Each path below is one point turned by a fixed rotation once a step. After each direction that follows a path, write how fast that rotation turns it, in degrees each step (0 if it stays still).
Each turn is a multiple of 5 degrees from 10 to 175, or 0.
Each row of a path follows its step; steps can be skipped.
Path 1:
step 0: [ -3   9   0  18 -19 -17 -26 -12  -9 -29   8  -8   1  -1 -24 -15  -9 -11
   1 -10   0 -26   2  -7  49   4  23   3   1 -13   5  15 -19 -13  -5  31
 -10 -30 -17   6  -5  -8 -28  10 -15  -4]
step 3: [ -2 -29 -36  -1 -24 -26   9 -27 -16   4  -5   8 -25 -12  -1   9  -2   3
 -15 -12  -9  -9 -14  16  41 -13  12 -10  16   5  -6  -9  -1  -1  22  -7
 -24   7  -9  21  24 -22 -22  12   0  -7]
step 4: [ -2  -9  -3   8  -3 -17 -14  10   5 -23  -8  -8  10 -14 -15 -25 -32  -3
  26  -3  -4   3  -2  -3  -2 -20  43   2   8 -12  -4 -13 -25 -16  -3  42
  23 -14   5  -9  -6 -31  -2   5  14 -17]
step 7: [ -5 -33 -18  18 -10  32 -15   1 -11 -13 -30  10 -19  11 -15   0  -5  -8
   6   7   1   6 -26  30  11  -6  27 -15  28   2 -25 -15 -19  11  14   1
 -15 -12  11   8  13 -16   6   1  -1 -26]
step 8: [ -9  31   8   3 -11 -19  -4 -14  18  25   4   4  -2 -17 -20 -28 -18   5
  21 -11  -6  14   8  16  43  15  26   7 -22  -7   5  -1 -21  -3  10   7
  15   1   3  -3  -7 -39  -6  -7   0 -21]
step 10: [  9 -21  20   2 -15  -5 -10  -4   7 -19   1 -24 -19 -40 -15  -5 -16  -8
  22  -3 -25  20 -40  27   2  -2  10 -14  -2 -19  10  -1  12   1   6  10
  27 -25   9  -6  11  -3  -9  16  -5 -17]
step 16: [ -7   2  43 -10  -8 -11  15 -12   0  11   7 -20  10 -19 -26  -3 -14  -7
  12 -13 -30  19 -15  -5   4   8  22   5   6 -20  -2  12 -12  10  30  -4
  -7 -28 -38 -21  -6  -2 -18 -15 -13  -9]
step 18: [ -1  18  23  26 -10  11  -3   1   1   9 -11  44 -16 -22   5 -12  -1  -7
  30  23  -9   8 -15  31  -9  -1  -1 -14  17 -27 -12   0  13  16   9  10
  10 -14   0 -35  20  -9 -11 -11  -4  -5]
step 20: [-12   1  -4 -32 -20 -27  -1  -7   2 -12  -9  14  15 -22  -6  -1  -7  -9
 -17   2 -36  12   5 -10   6  -1  15 -18  11 -46 -28 -14   9   9  13  15
  -1   5  -8 -34 -23 -11   1   1  -7 -12]
Directions:
[  1  -8  -1   4  -7  -4  -1  -8  -2 -14  -9 -11   4   1  -4   7  -7  -5
  -9 -11  -4  -3  -9  -6   2  -2  -2   3   7  -2   0   0   6  -1   3  -4
  -1  -5  -1   0  -3   5   0   0  -5  -2] | 110
[  2  -9  -4   4   7  -1  -7   6   0  -9  -3   7   9 -11  -3  10  -1   9
   1  -2  -2  -3   6  -5 -10   0  -3  -3  -6  -1  -8  -2  -7   2   3   2
   0   6   3  -4   3  -2   8   1   3  -7] | 135
[  6   1   5   0  -7   1  -5  -6  -2  10  -2  -1   6   3   0   0   4   1
   4  -5  -2  12   0   8 -13   6   1  -1  -4  -9  -8   1   5   1  13  -2
   7  -3  -1   6   0  -2   3  -2  -7  -1] | 10
[  7  -3  -8  -2  -3  -3   4   4  -7   2   2   6   1   5   9  -1   1  -3
  -3   1   1  -6   5   2   1  -7  -2   2   4 -11  -4  -5   6 -15   7   7
   0   0   5  -8  -8  -2   2   9   1   5] | 130
[  2  -5   1  -7  -1  -9   3  10  -7  -1   8 -10   5  -2  -2   2   1   4
   9  -1   2   3  -3  -4  -7  -2   1  -9  -1  -1   1   4  -3   1  -4   5
  -1 -10  -6   3  -4   8 -10  12   0   2] | 65
[ -6  -6   5  -6   1   5   2  -5  -1  -2   8  -3  -1  -2   2   2  -2   7
 -11  -8   1   3  -2   4  -8  -2   0   1   2   2   4   6   4  -3   1   4
   3   8   1  -3  -3 -17 -13  -1   6  -2] | 60
Path 2:
step 3: [-29 -39   9 -21  25 -11  10  10  10  -7  20   6  -1  -6 -14  21  -6  14
 -29  16  -8  14 -27   3  -2   9  27  33   2  16  -6   4  -8   0  -7 -16
 -24   5   5   4 -16 -25  21   3  15  10]
step 4: [ 10  33 -19 -17  -2  22 -11  11 -26 -17  18 -11 -15  29   6 -13  19   7
  -2   2  -8  12  18  25 -25   6 -13 -16   2  -1  11  -2 -23  27   4  32
  -5 -14   3 -19  19   0 -27   9  -7  20]
step 8: [-41  -4  16  19   5  31 -31  -6  -6   3   7   1 -10  20 -31  10  -5   4
   8  15  13   1 -15  -3  10   7  -7  -5 -46 -14   5 -14 -27 -22   6 -14
  26  13 -11   5  -5   4  14 -10  -8  -2]
step 9: [  8 -26  -4 -27  -8  -2  14  27  11 -10  -2   8   6  29 -14  12  15  -3
  -9  17   2  19   9   2   2   9   0  31  34  18 -22   2  20   5   1  -8
 -16  24  17   6   8 -36 -32   0   1  12]
step 10: [  8  30   2  19 -15  31  27   9 -13 -25   3  21  -5 -19   7 -23  21  12
  -1 -38 -12 -11  26   0 -19 -11  -5 -19   8   4  15   1 -19  -4 -21   5
  -6 -31  -1 -13  15  21  -9  -5  -5  -9]
step 11: [  7  -2  36 -10   9 -39  -3 -21  18  19  12  17  -8 -20 -17 -10   4 -13
  -1  20   9  -8  -2 -13  23  -7   9  -9 -32   7  -7  16  16 -10  20 -18
  18  -9   9   0 -22   8  22  -2 -27  21]
step 12: [  2 -24 -19 -20  15  13   9  13  -1   7  -3 -39  40   3 -15  -3  -9  -7
 -30   1   1   6 -26  30 -25  -4  -1  21   8  19   9   4 -14  -2  10  32
  -8   9  -7  -9  -2 -12  21  18  21  -3]
step 14: [  4  -9  26  20 -19  26 -14  -5   2 -22 -37  14   9  21 -17   8   0   5
  -4  12  13 -17   0   0  21   2 -17   9 -24   4   1   3  -6  36  11 -35
  16  19  16  17  -9  12   6  12 -27  11]
step 20: [-20 -15  20   1   0  -2   7 -15 -17 -15  -3  14  37 -35 -22   1  -7 -12
 -29  23   2 -13  -9   0  -1   8   5  11  -3  -7 -12 -10 -19  26  25 -31
   8 -20  15   9 -29  -2  22   4  -7  12]
Directions:
[ -8   3  -8  -9   0  -1  -1  -1   0  -4  -1  14  -8   7  -6  -3   5  -3
  -4  -4  -1   1   7   5  -5 -11   2   1   0  -4  -1   7   0   3   3 -10
  -5  -6  -8   8   7  -4   5   0   1   0] | 60
[  8   0   2   9  -6  -7   5   1  -1  -5  -6   1   6   2  -2  -2   5  -7
   1  -6   8   0  10  -6  -3   4   0  -1   0   5  -1   0   7   0  -1 -11
  -8  -7   7   4   2  14  -1   2  -1  -6] | 80
[ -7  -4   2  -3  -7   8   8  -6   3  12  -5   3  -6   0   0  -6  -6  -2
   3   3   4   6   2  -5  -2   7   3   6 -10   8  -3  -3   2   8   0  -8
   9   0   3   2  -6  -3   9  -1  -2   1] | 125
[  5  -8  -5   4   5  -2  -1  -1  -4 -12   4  -1  -3  -4  -4   0   7  -8
   5   0   0  -6  -2 -10   0  -4  -2  -2 -11  -5 -11  -1  -1   1  -7   1
   5   9   1   6  -4  -6   9   6  -3   2] | 125
[-11  11   6  -6  -5  -5  -3  -2  -1  -3  -3   5   1   6  -1   0   0  12
   9   1   3  -8  -8  -3   8  -8  -5  -6   0   1  -4  -4   0  -7   3  -2
   2   0   8   0  -7   7   8   2  -1  -2] | 125
[  2  -2  -1  18   0  -2   5   0   5  -5   3   2  -6   4  -1 -10  -4   7
   5  -6  -8  -2  -6   8   6  -7   7   5   5   3   4   4   7   7  -2  -1
   0   2   4  -1  -3  -3   3  -5  -9  -3] | 90
[  4   3   1  -1  -1   4   2 -10   6   1   3   2   0   1  -2  -5   6  -6
  -5  -3 -13   3  -2  -5   6   1  -2 -12   3   5  -5   7  -3  -2   1  -1
   3  -8  11 -10   7  -8  -2   7   3  -1] | 65
Path 3:
step 0: [  3   7  11  35 -18 -14  -4  27  14  24 -13 -30  -9 -26 -17  32   5  24
 -28  13 -11  -4  19 -17   1  -8 -17   8  -5  -6  32   4  15  15 -32 -33
 -16   5  -5  -7 -24  -6  14   1  15 -23]
step 1: [ 12  -4  16 -22  11 -14  39  11   5  17   3  -2  26  -4 -15  -5   7  29
 -28  -6 -13  14 -16 -20  29  37 -24 -20  -9  -2  -3 -10   7  15 -24   8
  -4   1  -2 -35  22  20  31 -14  -5  17]
step 3: [ -5   3  12 -14  33 -12  37  -1   3 -30  37  -9  17  -6  -9   1  -2  17
 -12  24  19  -1 -11 -14 -11  -4  -9   0  11   5   1 -31  -1 -52  -1  16
  25 -11  10  13  10  14 -35 -11   8 -10]
step 4: [ 18  11  -3 -11  32   7  -6  11 -21 -18   4 -20  -9 -21 -31 -10  -2  26
  -6  -1   9 -16 -10  10   6 -31  18  -4  17   2   9  35  30   1  26 -16
   3   9 -30   5 -28   3  -7 -10  15 -42]
step 5: [  9  -4 -22 -14  -8 -11  18  16   1 -41  -1  16  -1 -12  -9 -28  -5   1
  -2 -35  21   9  17 -18   9   9  -3   6   1   7 -17  20   5 -11  37  -6
  24  -9   0 -11  52  19  27  -8  -9 -22]
step 8: [ 23  17   6   4  23 -16 -24  -3  14   2  19 -21 -11  16  -6  -1  18 -13
  31   8 -33 -19  -7  22  12   4  -5  11  25 -26  23  -4  11  37   5 -38
 -13  -9 -11 -25 -10  13  28   6   6   1]
step 13: [ -5  30  23 -21 -19  22  -3 -20  20 -13 -28   6 -35 -20  17  -4 -26   9
 -15 -22  15  10  13 -27 -21  -5   2  21  -2  18  -1  -6 -14   1 -16  13
  42   2   4  15   2  13  25  28   4 -13]
step 14: [ -4  18   6 -28  15  -2 -10 -20 -24  16  -2   1 -16   2  40 -16  16 -39
 -31   1   2  26  -4  -5 -20  19  -3 -21 -13  26  12 -10  13   7   5  -8
   0  27 -43   0   1 -19   9 -14  20   3]
step 18: [  3  -3  -7  -6  -3 -32  17   6 -11  22   0 -21  36 -15 -23  10  29 -22
 -28  32   2   3  22 -15  23  10   7 -22  -7  -9   1 -38  -9   3   2  -1
  -8   8   1  13  26   1  20 -37  15 -13]
Directions:
[ -4  -1   1   7   8  -6   3   4  -9  -1  12  -3   6   5  -3  -4  -6   0
   8   1   4  -1  -1   1   4  -6   6  -2  -1  -4 -11   2 -12  -5   7   9
   0   1  -2   4  -8  -2   1  -1  -1 -10] | 55
[  7  -3  -3   8   4  11  -5  -6  -3  -7   2   6  13   3   6  -2  -1   1
   4   5  -6  -7  -3   1  -3  -2   0   7  -2  -3  -1  -3   3  -3  -9   8
   1  -8   0  -5   0   5 -10   1   5   6] | 80
[  0   5  -1  12   6   5   6  12   3   4   7   2   4   2   1  12   4  -3
   8  -4  -1   2  -1  -6  -7   6  -3  -2  -1   5  -4  -5   5  11  -1  -3
   2  -3  -4  -3  -1 -11   7   6   0   3] | 45
[  3  -6   1  -4   1   8   0  -8  -5  -2   3  -1  -2 -13  10   2  -4  -6
  10  -7   3  -1  -2   2   1  -3  -9   3 -12  -3  -2  -1   2  -6   7 -11
   4   0  -9   4   1  -3   3  -2  -4  -2] | 40
[ -7   0   3  -2  -6   1  -6  -7  -2  10  -1 -10   2   1  -5  -3   2  -5
   5  -3   6 -10   5   1  -5  10 -11  -2   7   5 -10   4   3  -3  -4   9
   5  -3  -4   1   8  -2  -2   1   2  -2] | 95
[ -8  -3  15   5  -1   3  10   0   0   4  -1   8  -2  -1  -2  -1  -5   8
   7   4  -2   7   1  -1  -3 -11  -2   6   3   5  -2   8  -1  -5   0  -1
   3  -2   3   0  13   5   4   5   0   6] | 175
[  1  -6  -4  -2  -4  -3   4   0   6  -6   3  -1  -8  10   2   0   5  -4
   9  -8   0   0 -12  12   2   3   8  14   9   0  -2  -1   7   1   3   0
   1  -2   0   5   3   3   2   4   4  -3] | 20
